In the data rows, zero lies at 4.5, halfway between 4 and 5.
Some points, each followed by its number:
tensor([6., 4., 7., 5., 8., 4., 6., 6.]) 0
tensor([4., 7., 3., 9., 7., 6., 7., 5.]) 1
tensor([3., 2., 3., 2., 1., 2., 1., 1.]) 2
tensor([3., 3., 2., 5., 3., 7., 3., 2.]) 3
tensor([7., 5., 7., 4., 5., 5., 7., 6.]) 4
tensor([8., 3., 5., 4., 3., 4., 2., 2.]) 5
tensor([3., 2., 1., 3., 2., 1., 1., 1.]) 6
tensor([7., 3., 1., 3., 4., 4., 3., 3.]) 7
tensor([3., 5., 4., 4., 2., 7., 4., 4.]) 8
tensor([4., 7., 4., 8., 5., 5., 6., 5.]) 9
tensor([7., 4., 4., 5., 8., 5., 4., 4.]) 10
tensor([3., 3., 2., 3., 2., 6., 2., 3.]) 11
tensor([5., 4., 3., 3., 6., 4., 3., 4.]) 12
tensor([5., 4., 6., 6., 5., 6., 4., 4.]) 13
tensor([3., 4., 2., 5., 6., 6., 2., 2.]) 14
tensor([9., 3., 5., 5., 3., 4., 3., 3.]) 15
tensor([5., 5., 5., 3., 5., 4., 7., 9.]) 16
tensor([4., 5., 5., 4., 4., 4., 6., 6.]) 17
tensor([3., 3., 4., 3., 4., 4., 2., 1.]) 18
tensor([3., 3., 2., 5., 2., 5., 3., 1.]) 19
tensor([4., 7., 6., 3., 4., 6., 7., 5.]) 20
tensor([4., 4., 0., 3., 2., 4., 2., 1.]) 21
tensor([3., 3., 5., 6., 4., 3., 1., 2.]) 22
tensor([3., 8., 4., 6., 5., 6., 9., 7.]) 23
tensor([1., 2., 1., 3., 2., 2., 1., 1.]) 24
tensor([4., 5., 9., 3., 5., 3., 6., 6.]) 25
tensor([6., 4., 6., 3., 4., 5., 4., 5.]) 26
tensor([8., 4., 1., 6., 4., 6., 6., 4.]) 27
tensor([3., 4., 8., 3., 4., 2., 4., 4.]) 28
tensor([3., 5., 4., 3., 3., 6., 5., 4.]) 29
tensor([6., 6., 7., 5., 6., 7., 9., 6.]) 30
tensor([5., 3., 0., 3., 6., 5., 3., 4.]) 31
tensor([3., 9., 2., 4., 5., 5., 5., 4.]) 32
tensor([4., 5., 5., 6., 4., 4., 3., 3.]) 33
tensor([3., 4., 9., 4., 4., 5., 6., 9.]) 34
tensor([4., 6., 3., 4., 6., 6., 6., 5.]) 35
tensor([3., 4., 2., 5., 3., 4., 2., 2.]) 36
tensor([4., 5., 1., 5., 3., 4., 5., 4.]) 37
tensor([5., 5., 4., 4., 5., 7., 4., 4.]) 38
tensor([4., 3., 5., 5., 4., 6., 4., 4.]) 39
tensor([5., 7., 8., 6., 7., 5., 6., 6.]) 40
tensor([4., 4., 6., 4., 4., 5., 4., 4.]) 41
tensor([9., 4., 4., 4., 7., 5., 4., 5.]) 42
tensor([4., 7., 7., 6., 7., 7., 7., 6.]) 43
tensor([4., 4., 1., 6., 3., 6., 2., 3.]) 44
tensor([6., 5., 6., 4., 5., 4., 7., 9.]) 45
tensor([4., 5., 5., 7., 6., 5., 5., 5.]) 46
tensor([5., 5., 4., 4., 4., 6., 4., 2.]) 47
tensor([5., 4., 2., 5., 5., 8., 6., 5.]) 48
tensor([2., 6., 3., 4., 4., 6., 4., 3.]) 49
tensor([4., 6., 9., 4., 4., 4., 5., 6.]) 50
tensor([5., 7., 5., 5., 7., 6., 6., 4.]) 51
tensor([4., 4., 2., 6., 5., 5., 3., 2.]) 52
tensor([5., 6., 4., 7., 5., 6., 5., 5.]) 53
tensor([3., 2., 2., 5., 2., 4., 2., 2.]) 54
tensor([6., 5., 5., 5., 5., 4., 6., 6.]) 55
tensor([3., 7., 7., 5., 5., 4., 8., 7.]) 56
tensor([9., 5., 5., 5., 6., 5., 7., 5.]) 57
tensor([4., 4., 6., 2., 3., 2., 2., 3.]) 58
tensor([3., 5., 5., 3., 4., 3., 5., 7.]) 59
tensor([4., 5., 4., 4., 5., 5., 5., 5.]) 60
tensor([3., 2., 2., 3., 1., 4., 1., 1.]) 61
tensor([4., 3., 3., 3., 4., 3., 1., 2.]) 62
tensor([5., 5., 6., 5., 6., 5., 5., 7.]) 63
tensor([8., 4., 3., 3., 3., 6., 4., 4.]) 64
tensor([5., 4., 1., 5., 4., 6., 3., 3.]) 65
tensor([5., 4., 4., 4., 6., 4., 4., 4.]) 66
tensor([4., 7., 1., 6., 5., 5., 6., 6.]) 67
tensor([5., 5., 5., 5., 7., 5., 5., 4.]) 68
tensor([6., 5., 7., 5., 7., 3., 8., 7.]) 69
tensor([3., 8., 4., 4., 4., 5., 6., 7.]) 70
tensor([4., 4., 1., 5., 6., 5., 7., 6.]) 71
tensor([5., 3., 3., 4., 3., 5., 2., 3.]) 72
tensor([4., 3., 2., 6., 2., 5., 3., 3.]) 73
tensor([4., 5., 0., 3., 4., 5., 4., 4.]) 74
tensor([7., 5., 0., 7., 4., 7., 5., 3.]) 75
tensor([2., 9., 5., 5., 4., 4., 3., 3.]) 76
tensor([4., 3., 2., 7., 4., 6., 3., 1.]) 77
tensor([3., 2., 0., 4., 2., 3., 1., 1.]) 78
tensor([5., 3., 5., 5., 4., 3., 3., 4.]) 79
tensor([8., 4., 2., 5., 4., 4., 4., 4.]) 80
tensor([4., 5., 7., 5., 6., 4., 8., 9.]) 81
tensor([2., 5., 4., 5., 3., 5., 5., 6.]) 82
tensor([5., 6., 8., 5., 6., 6., 9., 8.]) 83
tensor([3., 5., 8., 3., 3., 2., 5., 6.]) 84
tensor([3., 8., 4., 4., 4., 5., 7., 7.]) 85
tensor([3., 7., 8., 4., 7., 4., 6., 7.]) 86
tensor([3., 2., 3., 4., 1., 3., 2., 2.]) 87
tensor([6., 4., 8., 5., 7., 3., 7., 7.]) 88
tensor([5., 5., 7., 4., 4., 4., 7., 9.]) 89
tensor([4., 5., 5., 8., 4., 4., 4., 5.]) 90
tensor([4., 5., 9., 4., 6., 5., 8., 8.]) 91
tensor([8., 3., 0., 4., 4., 5., 5., 5.]) 92
tensor([6., 6., 0., 5., 6., 7., 8., 5.]) 93
tensor([4., 7., 6., 5., 4., 5., 6., 9.]) 94
tensor([4., 4., 9., 4., 7., 4., 7., 7.]) 95
tensor([4., 5., 9., 4., 5., 2., 6., 9.]) 96
tensor([2., 2., 5., 2., 2., 4., 1., 1.]) 97
tensor([7., 4., 1., 5., 4., 4., 6., 5.]) 98
tensor([5., 6., 9., 5., 5., 3., 9., 9.]) 99
tensor([4., 5., 7., 4., 3., 4., 6., 7.]) 100
tensor([6., 4., 9., 4., 6., 5., 6., 6.]) 101
tensor([4., 6., 8., 3., 4., 5., 7., 8.]) 102
tensor([6., 4., 9., 5., 7., 5., 4., 3.]) 103
tensor([7., 4., 6., 5., 4., 4., 5., 5.]) 104
tensor([5., 4., 1., 4., 4., 7., 5., 4.]) 105
tensor([3., 4., 4., 5., 3., 9., 3., 2.]) 106
tensor([6., 6., 5., 5., 5., 4., 8., 6.]) 107
tensor([3., 5., 0., 5., 2., 5., 4., 2.]) 108
tensor([3., 3., 1., 4., 3., 4., 3., 3.]) 109
tensor([4., 3., 3., 4., 4., 3., 2., 2.]) 110
tensor([6., 5., 5., 6., 7., 5., 5., 4.]) 111
tensor([6., 5., 4., 4., 6., 5., 5., 4.]) 112
tensor([4., 5., 5., 9., 3., 5., 3., 2.]) 113
tensor([4., 5., 1., 7., 5., 8., 5., 3.]) 114
tensor([4., 3., 5., 7., 3., 4., 5., 4.]) 115
tensor([3., 4., 5., 5., 6., 3., 2., 2.]) 116
tensor([4., 4., 9., 4., 4., 4., 5., 8.]) 117
tensor([4., 4., 9., 3., 7., 3., 4., 6.]) 118
tensor([3., 9., 5., 4., 4., 3., 7., 6.]) 119
tensor([4., 4., 4., 5., 6., 6., 3., 3.]) 120
tensor([4., 3., 6., 2., 3., 4., 1., 3.]) 121
tensor([3., 3., 5., 2., 1., 3., 1., 1.]) 122
tensor([6., 4., 7., 6., 7., 5., 4., 5.]) 123
tensor([3., 4., 9., 4., 3., 3., 4., 5.]) 124
tensor([5., 7., 6., 4., 4., 4., 8., 9.]) 125
tensor([4., 4., 2., 6., 4., 6., 2., 2.]) 126
tensor([6., 5., 7., 6., 6., 5., 6., 6.]) 127
tensor([4., 7., 7., 2., 5., 3., 6., 7.]) 128
tensor([3., 4., 8., 3., 3., 3., 4., 5.]) 129
tensor([5., 3., 0., 3., 3., 5., 4., 4.]) 130
tensor([2., 2., 0., 4., 2., 2., 0., 1.]) 131
tensor([5., 5., 6., 8., 7., 6., 7., 6.]) 132
tensor([3., 6., 9., 4., 5., 5., 5., 7.]) 133
tensor([5., 5., 5., 3., 4., 4., 5., 7.]) 134
tensor([4., 7., 7., 3., 4., 4., 6., 7.]) 135
tensor([4., 4., 3., 5., 6., 3., 3., 4.]) 136
New points follow, each followed by the numbers of its three nearest points above by angle, smallest number first.
tensor([5., 5., 3., 4., 3., 4., 5., 4.]) : 37 108 130
tensor([5., 5., 7., 5., 8., 3., 5., 6.]) : 0 69 88
tensor([8., 3., 3., 6., 6., 4., 4., 3.]) : 10 42 80
tensor([5., 5., 7., 9., 7., 3., 5., 5.]) : 46 123 132
tensor([3., 8., 5., 6., 6., 5., 8., 7.]) : 23 56 85
tensor([6., 4., 6., 5., 7., 3., 5., 5.]) : 0 88 123
tensor([3., 5., 0., 5., 3., 6., 4., 3.]) : 37 44 108
tensor([4., 5., 3., 4., 8., 5., 7., 5.]) : 35 60 71
tensor([4., 3., 4., 3., 4., 3., 1., 2.]) : 18 62 110
tensor([5., 4., 9., 3., 4., 4., 5., 7.]) : 25 50 117
tensor([3., 2., 2., 4., 4., 2., 1., 1.]) : 6 110 131
tensor([6., 4., 5., 5., 4., 3., 6., 8.]) : 45 55 89
tensor([9., 4., 3., 6., 5., 4., 5., 4.]) : 27 42 80
tensor([4., 5., 5., 4., 4., 4., 7., 6.]) : 17 56 125
tensor([4., 3., 5., 6., 6., 5., 3., 3.]) : 22 116 120
tensor([4., 6., 9., 4., 4., 6., 8., 9.]) : 83 91 102
tensor([6., 4., 2., 6., 6., 4., 4., 4.]) : 10 75 80
tensor([8., 3., 1., 6., 5., 4., 3., 4.]) : 7 80 92
tensor([6., 5., 4., 6., 7., 6., 5., 4.]) : 10 68 111
tensor([3., 6., 5., 6., 4., 7., 4., 3.]) : 49 106 113
tensor([3., 4., 2., 5., 2., 5., 1., 2.]) : 19 36 54
tensor([6., 6., 6., 6., 7., 6., 9., 6.]) : 30 83 132
tensor([6., 5., 4., 5., 6., 4., 4., 4.]) : 10 42 111
tensor([4., 4., 9., 3., 5., 4., 6., 6.]) : 25 95 117
tensor([6., 4., 4., 4., 4., 3., 4., 3.]) : 5 7 15
tensor([3., 4., 3., 4., 3., 4., 6., 6.]) : 17 59 82
tensor([6., 5., 4., 4., 4., 3., 5., 4.]) : 15 80 98
tensor([3., 3., 4., 5., 3., 8., 2., 2.]) : 3 39 106
tensor([4., 3., 4., 4., 4., 6., 2., 1.]) : 3 18 72
tensor([9., 3., 4., 4., 4., 4., 4., 4.]) : 15 64 80
tensor([6., 7., 7., 5., 6., 5., 8., 8.]) : 83 99 125
tensor([4., 6., 4., 6., 3., 4., 5., 5.]) : 9 82 90
tensor([5., 5., 9., 4., 2., 3., 6., 7.]) : 50 100 117
tensor([4., 5., 5., 4., 7., 8., 6., 6.]) : 35 43 60
tensor([3., 3., 5., 3., 3., 4., 2., 2.]) : 18 97 122
tensor([5., 5., 5., 6., 8., 7., 5., 4.]) : 51 68 111
tensor([5., 6., 3., 7., 6., 6., 4., 4.]) : 1 53 114
tensor([5., 5., 3., 5., 5., 4., 4., 3.]) : 52 65 126
tensor([6., 6., 9., 5., 7., 5., 9., 9.]) : 83 91 99
tensor([7., 5., 6., 4., 5., 5., 6., 5.]) : 4 30 57
tensor([4., 4., 6., 6., 4., 9., 3., 2.]) : 13 39 106
tensor([6., 5., 6., 6., 6., 9., 8., 5.]) : 30 43 132
tensor([3., 6., 2., 5., 4., 6., 8., 6.]) : 23 67 85
tensor([6., 3., 4., 4., 6., 5., 3., 3.]) : 10 12 66
tensor([4., 5., 3., 5., 7., 4., 5., 5.]) : 35 67 71
tensor([5., 5., 2., 8., 6., 5., 5., 4.]) : 1 53 114
tensor([4., 7., 3., 5., 7., 6., 5., 5.]) : 32 35 51
tensor([6., 5., 8., 5., 9., 3., 6., 7.]) : 0 69 88
tensor([5., 4., 2., 5., 4., 5., 3., 3.]) : 44 65 126
tensor([3., 3., 0., 4., 3., 4., 3., 2.]) : 21 78 109
tensor([7., 4., 1., 6., 6., 6., 4., 3.]) : 27 65 75
tensor([6., 4., 6., 4., 3., 5., 2., 1.]) : 5 121 122
tensor([6., 5., 7., 7., 5., 5., 7., 7.]) : 83 127 132
tensor([4., 7., 4., 4., 5., 4., 5., 4.]) : 32 76 119
tensor([7., 3., 1., 4., 5., 5., 5., 5.]) : 27 92 98
tensor([6., 5., 6., 4., 5., 3., 4., 6.]) : 88 96 118
tensor([7., 4., 2., 5., 4., 5., 4., 3.]) : 7 27 80
tensor([5., 6., 3., 8., 5., 4., 3., 3.]) : 33 52 113
tensor([5., 5., 3., 5., 5., 3., 5., 5.]) : 67 71 98
tensor([6., 4., 4., 6., 6., 5., 4., 4.]) : 10 42 111
tensor([3., 8., 9., 4., 4., 3., 6., 8.]) : 50 133 135
tensor([6., 4., 7., 5., 5., 5., 4., 3.]) : 13 103 123
tensor([6., 4., 5., 6., 4., 3., 7., 7.]) : 45 55 107
tensor([5., 7., 3., 4., 5., 6., 4., 4.]) : 32 35 38
tensor([3., 4., 5., 6., 2., 9., 5., 3.]) : 8 39 106
tensor([6., 4., 4., 3., 4., 5., 4., 4.]) : 5 7 64
tensor([6., 4., 6., 7., 9., 3., 5., 6.]) : 0 111 123
tensor([4., 3., 4., 5., 4., 4., 5., 4.]) : 54 87 115
tensor([8., 4., 5., 5., 5., 3., 6., 7.]) : 55 57 104
tensor([3., 5., 2., 5., 3., 6., 5., 4.]) : 37 49 108
tensor([6., 3., 4., 5., 2., 4., 3., 1.]) : 5 72 87
tensor([5., 5., 2., 4., 4., 6., 5., 3.]) : 65 75 105
tensor([6., 5., 7., 6., 6., 5., 6., 7.]) : 63 83 127
